One turning vector, and how many ticks it has turned
The counts run from 0 to 105.
[120  88 163 111 121 157 114  75 148  92  99 112 107 142 117  88 103 130
 135  96  97 157 173 136 140 139 149 111 120 125 119 173  98 107 150 162
 110 135 145 123 104 158 147 139 112 102 158 151 206 197 147 141 142 125
 130 117 138 129 123  68 139 110 106 130 136 154 166  91 102 137 145]
32
[162 138 124 137 129 108 128 109 157 111 117 115 108 140 134 141 143 117
 142 129 196 176 166 137 159 112  87 166 140 153 137  83 143 134 109 186
 141  98  79 134 124 163 122 182 138  75 141 146 117 137 118 167 133 122
 102 166 154 115  75 133 107 127  70 136 125  96 125  89 129  92 145]
40
[ 94 122  90 108  75  95 120  74 145 169 148  77  99 148 141 106  82 128
 137 139 185 147 139 141 124 150 141 123 129 104  91 190 126 127 110 139
 154 113 119 122 186  83 156 149 124 128 141 113 106 145 135 145 119 181
 106 101 163 146 118 103 124 167 118 146  70 136  91 171 169 125 131]
59
[149 114 133 145 148 109 122  94 181  89 122 124 100 148 131 121 143 151
 140 139 195 168 147 146 162  92 105 122  87 140 151 106 123 109 117 156
 139  91 101 130 148 134 135 193 118  89 121 154 128 127 112 164 161 130
 119 168 140 134  51 108  93 126  57 154  98  96 115  95 121  98 148]
41
[142 108 163 110 154 110 155  90 156 112 141 169 117 121 143 115 138 120
 155 105  82 158 167  97 129 126 110  97 106  91 143 132  91 104 105 104
 161 129  83 153 114 111 130 132 117 145 100 133 100 116 103 146 167  94
 109 149 144 162 112 128  95  82  96 168  99  93  83 144  89 124 108]
86
[120 127 108  94 119 113 119 204 125 103 108 105 138 157 101 116 160 141
 107 111 115 145  76 145 104 147 122 132 134 122 116  82 136 109 109 131
 123 160 192 115 106 130 115  88 154  98 139 100 177 103 117 102  84 115
 148 122 117  80 134 163 117 118 199 102 136 127 105 160 160 163 106]
70
[101  97 151 123 135 146 136 133  99  99 111 106  90 155 119 106 148 133
 136  84 107 117 186 162  97 140 175 139 106 104 135 123  98 114 139  83
 157 115 167 152 128 111 135 154 108 120 124 125 161 175 130 145 161 128
 139  52 141 146 135 113 124 132 147 135 158 148  88 153 127 158  72]
77
[126 149 118 144 180 125 130 125 166 142 129 136 129 135 114 154 147 110
 118 132 152 153 113 107 150  98 104 111  95 135 141  98 118 116 100 139
  92 106  85 118  97 169 145 194 106  72  92 120  87 108 148 106 162 102
 141 181 119 124  89 131 128 169  87 169 153 126 103  63 133 128 146]
45
[115 132 125 120  96 100 112 100 129 184 152  88 121 131 151 144  80 125
 146 161 147  81 115 179 107 126 185 121 121 117 131 121 164 173 136 119
 145 164  93  95 159 102 156 136 113 175 138 152 107 162 163 104  94 155
  93 103 151 176 180 142 147 163 155 118 124 169 117 149 140 137 136]
56
[140 131 154 107 150 137  91 162 147 115 137 144 153 116 108 160 150 103
 149 148  92  66  80 118 137 115 100  79 125 134 158 122 155 128 152 133
  99 201  99 131  73 127  99  58 131 110 120 116 116 111 138 134 114  88
 121 153 120  84 139 162 102 107 127 133 108 112 144 123 121 134 141]
92
[ 91 127 108 115 144 149 124  58 138 175 120  82 129 117 111 144  81 104
 104 129 138 118 134 138 136 135 151 116 115  88 107 161 121 132 138 130
  93 156 108 102 152 137 155 171  92 125 126 130  98 193 186 103 126 139
 119 114 145 179 145 125 162 205 140 137 119 185 143 102 153 140 146]
54
[ 98  94 149 146 153 159  99 115 165 117 165  69 113 132 138 153 112 115
 124 154 183  88 151  81 133 121 138  82 141 133 137 159 105 145 192 101
 119 134 123 157 163 139 128 142 122 104 113  84 153 146 139 193 173 141
 136  77 119 165 126 121 142 153 106 126 118 154 154 124 129 152 156]
99
[124 121 189 105 166 141  79 146 133 110 155 116 112 114 114 149 132 105
 151 196 157  57 102 121 116 100 125  92 110 126 157  98 164 141 198  99
 116 206 122 145 122 155 125 116 123 154 116 129 159 116 107 177 128 104
 128 101 134 150 149 140 116 139 139 100 135 125 143 145 133 151 134]
96
[116 117 151 146 103  91 121 189 130 132 129 128 148  97 164 118 146 156
 130 138  62 131  76 109 124 119 137  75 124 146 131 114 108 156 131 135
 115 109 169 121 103 149 117  88 131 120 135 153 175  88 136  88 123 128
 130 135  76 127 180 123 115  88 140 141 188 139 130 134  98 171 158]
25
[156 141 142 139 117  93 116 134  72 111 149 126 151 117 189 142 141 105
 148 125 163 109 134 101 133 132 105 172 159 130 122 120 183 169 159 142
 108 128 163 145 121 131  79 104 129 138 127  92  91  78 144 138 143 162
 104 107 110 107 118 118  66 105 113 125 166 148 149 163 166 143 174]
17
[121 121 183  98 187 147  80  94 140 102 138 125 100  98 100 151 121  97
 150 153 126  58 116  97 122  79 105  80  98 104 156 156 136 110 188 105
  80 184 108 154  92 145 116 136 114 133 101 102 134 107 114 171 155 114
 120 102 129 143 125 107 120 151 123 136 114 137 152 130 130 153 131]
95
[132 147 102 117 126 125 176  96 105 111 121 171 111  77 114  99 120 153
 106 109  67 118 122 134 109 133 166  60  98  83 101 165 107 108 115  81
 127 168 135 128  93 107 178 100 103 131  80 131 101 124 159  68 100 137
 105 129 122 120 142 123 148 129 127 172 120 127 108 137 160 120  91]
6
[150 135 168 114 164 111 146 104 120 133 131 162 127 117 168 127 122  88
 136  77  99 188 208  99 145 149  90 141 125  79 137 120  95 109 104 145
 135 127  95 125 108 117 118 127 117 130 102 122  65 139 120 135 186  98
 118 131 144 145 113 129  85 106  94 186 126  92  95 135  93 109 109]
85
[132 157  87 138 149 117 198 154 135 111 133 145 139  87 150 119 137 144
  70 121  91 138 122 127 132 158 164  79 133 151  97  91  90 154 104  98
 154 151 139 135 147 113 154  99 151 109 121 137 117 113 155  80  70 115
 135 160 122 137 161 180 145 115 148 146 123  95  93 125 140 103 111]
3
[110  94 100  94 138 141 101 152 119  97  87  90 112 140 104 116 143 138
 103  92 112 156 112 147 115 138 134 129  96  85  99 156  94  62 128 123
  97 136 205 116  93 110 126 120 137  99 122 120 152 132 139 106 141 119
 179  82 112  82 103 113 133 144 182 127 134 146 126 131 148 169  78]
72
[147 148 119 110 122 107 173  90  86 127 132 178 114  75 125 122 115 127
 115 125  72  89 108 144 108 139 166  82 102 101 106 128 139 143 125  96
 134 186 126 126 115 124 158  85 118 168 132 134 105 124 147  74  63 132
  94 129 133 125 169 151 142 114 134 135 125 107 124 156 159 125  87]
7
[141 136 120  72  99  70 111 150 121 153 149 143 145 164 162 137 139 157
 144 150 133 166  90 146 128 121 109 142 106 105 122 136 141 125  71 127
 140 125 150 113 140  86 145 105 161 188 120 110 115  49 102  91 108 137
 137 155 124 118 169 157  96 139 157 125 116 128  69 154 129 144 146]
65
[129 130 160 104 170 132  98 156 125 129 155 110 149 129 128 159 147  81
 136 152 178  69 126  83 132 143 132 113 165 146 167  91 149 158 200 133
 121 200 128 132 144 167  98 121 146 108 136 109 140 136 118 166 130 103
 131  91 136 147 156 148 132 144 136  97 151 147 163 129 132 142 158]
97
[139 115 155  96 139 140 183  39 101  83 128 190 129 122 105  90 106 118
 127 108 117 109 164 115 111 138 160 104  96  87 102 174 151 108 154 125
 127 171 149 157 149 131 174 115 132 139 140 100 115 147 127 122 114 144
  94 125 148 140 134 102 100 127 132 148  91 159 159 151 162 139  98]
10
[117 127 159 104 183 145  82 108 115 115 126 110 133 109  90 151 121  64
 132 138 127  97 129  83 138 108  83  93 121 101 141 141 136  94 171 121
  80 192 106 141  76 160 106 128 116  97 107  95 104 119 132 146 164  98
 119 104 139 111 117 112 104 147 113 146 144 140 158 110 147 150 141]
94
[123 135 133 147 133 136 172 148 113 110 109  81 121 135 179 127 154  97
 115  52 123 167 215 152 144 184 140 153 171 124 145 103 100 134 136 132
 157 117 143 137 141 100  98 124 109  80 139 128 108 191 159 153 147 117
 150  77 139 118 115 142 141  95 126 136 128 122 119 144 121 102  93]
80
[109 149 108  81 126 101 132 154 104 131 146 136 136 162  99  99 126 132
 119 106 144 181 111  92 122 136  99 156 131 111 111 143 121  79  64 147
 107 106 170 124 118 121 155 145 175 113 120  75 126  59 105 117 126 137
 159 124 140  96 128 121  95 149 167 127 144 157  66 128 155 161 122]
67
[159 184 118  88 137 124 176 105  69 119 126 169 144  91 116 107 132  99
 113  93  94 117 141 122 115 169 135 119 150  92 102 108 158 139 134 123
 131 201 124 121 112 165 136  92 151 141 144 126  82 129 157  80  78 111
  92 133 163 116 154 144 142 114 151 141 133 122 133 149 177 114  92]
8
[142 115 175 101 146 107 160 118 153 121 172 196 124 141 144 108 139 112
 164 144  80 115 142 103 117 139 115 101 111 122 170  83 120 114 106 124
 165 154  92 137 114 116 141  95 121 149 116 151 101  90  98 136 120  77
 103 158 150 137 135 147  78  80 119 157 101  88  73 155  93 115  94]
87
[140  98 145 144 123 100 144 121 129 100 108 118 102 118 203 129 135 125
 142 111  76 156 183 180 137 139 150 127 102 104 142 143  86 133 129  87
 181 118 115 124 126  68 110 103  89 150 113 163 108 137 140 149 155 133
 111 106 111 127 121 132 110  71  97 161  96  89 109 170 100 108  79]
82
[122 120 145 103 147 138 114 158  63 136  93 103 122 137 147 127 164 115
 119  93 109 129 158 165 120 158 153 192 140 119 154  84 129 134 154 116
 134 166 183 112 113 138 116 130 128 126 127 129 140 161 130 100 126 103
 163  69 138 112 144 137 140 138 174 111 182 146 128 144 137 167  91]
75
[142  65 180 116 109 143  73  83 139  91 106 121 101 157 153 101 127 143
 157 116 100 122 153 180 129 114 170 122 110 128 140 160 119 126 160 141
 127 136 116 120 108 127 154 110 108 128 172 178 208 188 145 143 130 119
 118 132 139 126 154 102 137  89 106 134 143 146 158 102  82 124 153]
33
[139 134 118 111 137 141 154 100  82 104 141 139 172 159 165 129 117  84
 122  96 158 101 168 119 136 164 156 163 168 115  99 149 162 140 145 147
  92 164 148 144 148 118 119  81 131 111 154  70 107 157 170 128 122 134
 110 137 130  96 138 129  87 109 124 143 114 190 169 123 173 128 140]
13
[138 137 160 123  93 131  91 109 105 138 109 119 120 155 170 125 123 102
 169  95 140 147 167 168 133 132 154 195 152 161 149 115 137 159 140 181
 127 134  78 142  95 149 129 114 127 106 185 161 166 184 161 121 136 113
 121 127 154 105 158 120 135 113  84 134 154 139 151  83 111 112 182]
35
[159  88 162 148 114  76 146 142 138  85 155 129 145 124 173 119 142 159
 135 173 152 112 111 110 129 103 106 111 120 121 106 105 151 147 146 129
 134 100 200 160 161 116 109 113 113 141 107 128 135  58 101 152 150 155
 108 131  89 156 113 120  57  88 119 127 131 131 124 172 109 160 146]
20
[138 116 108  82 116  99 103 127 142 153 139 138 122 168 169 122 118 147
 130 157 143 173 109 138 139 105 105 143  78  92 103 171 122 101  70 123
 138 115 144 118 136  65 159 125 160 188 108 120  93  63 110 109 130 157
 133 146 108 130 120 136  94 147 129 156  83 147  71 146 126 141 146]
64
[123 148 121 149 136 101 129 148 173 136 148 148 103 124  73 147 137 145
 143 172 129  89  50 130 107  83 137  73  94 126 151  65 147 162 116 119
 127 128  82 120 105 149 147 156  91  91 103 165 132  98 128  92  98 105
 111 160 132 129 147 159 116 160 132 144 138 105  87 100 146 152 116]
47
[110 106 133 141 152 112 142 142 147 102 145 126 152 120 154 113 136 151
 105 138 125 174 124  54 143 134 110 102 124 120 108 150  82 118 119 137
  91  73 201 135 128 151 127 133 120  94 106 118 161 103 141 120 175 147
 155 141  81 150 127 112  88 110 124 153 175 175 137 112  98 159 152]
23
[106 118 113  90 120 106 128 160 141 100 131 129 106 177  76  94 131 159
 129 127 130 162  91  99 109 116 112 111  94  98 101 147 133  69  75 117
 121 101 174 132 117  99 172 135 155 103 123  97 156  68  98 115 129 153
 147 129 131 105 119 113  92 146 167 141 144 150  62 149 154 170  97]
68
[ 94 120 147 116 158 145 124 134  72 112  91  97 110 150 131 109 147 118
 131  98 115 139 198 149 124 157 157 184 134  88 135 100  97 112 153 105
 134 126 168 124 118 130 123 161 127 111 122 122 127 177 132 117 163 121
 149  48 146 146 123 120 138 155 165 122 185 154 110 143 146 175  81]
76
[172 112 141 121 123 105 140 137 104 126 125 139 128 116 203 139 148 121
 136 109  73 142 158 172 142 149 133 138 122 121 151 102 105 143 137 128
 177 113 109 114 117  84  86  81 105 163 125 163  93 118 130 127 132 111
 122 130 109 130 136 160 109  72 105 148 114  73 111 168  82  90 100]
83
[136 120 107 142 168 116 199 133 152 103 145 174 117 105 138 122 153 167
  78 137 106 122 131 131 109 137 171  71 107 132 110 102  73 146 112  89
 165 135 148 145 164  94 174 137 128 117  93 133 127 102 119 103 106 117
 141 156 113 142 121 168 139 120 134 149 120  93  80 141 124 116 100]
2
[118 120 159 101 158 136 118 140 165  86 157 141 132 126 109 127 127 111
 147 143  89  82 108  96 130 115 109  44 109 104 155 149 128 104 145 111
 101 175 102 138  77 101 117  75 117  88 108 110 136 104 135 152 135  83
 106 159 123  97 119 152  86  84 125 167  81 133 131 131 111 130 129]
91
[130 152 116 138 164 123 128 159 150 144 121 145 145 128 139 175 160 109
 119 140 167 154 113 123 149 106 101 142 110 148 155  70 127 136 104 170
 123 116  85  95 106 160 127 170 133  84 108 145 100 114 150  75 127  95
 152 199 127 109 117 169 119 142 109 138 137 120 123  72 127 117 164]
44
[151 140 129 145 108  90 114 143 134 152 158 117 101  71 179 115 143 136
 138 168 144 149 110 114 129 106 120  88 142 161 107 134  79 167 157 103
 161 137 110 105 156 143 149 141 162 191 114 151 135  91 121 138 126 153
 113 128 121 183 176 123 154 142 103 131 132  76 104 153 121 106 169]
105
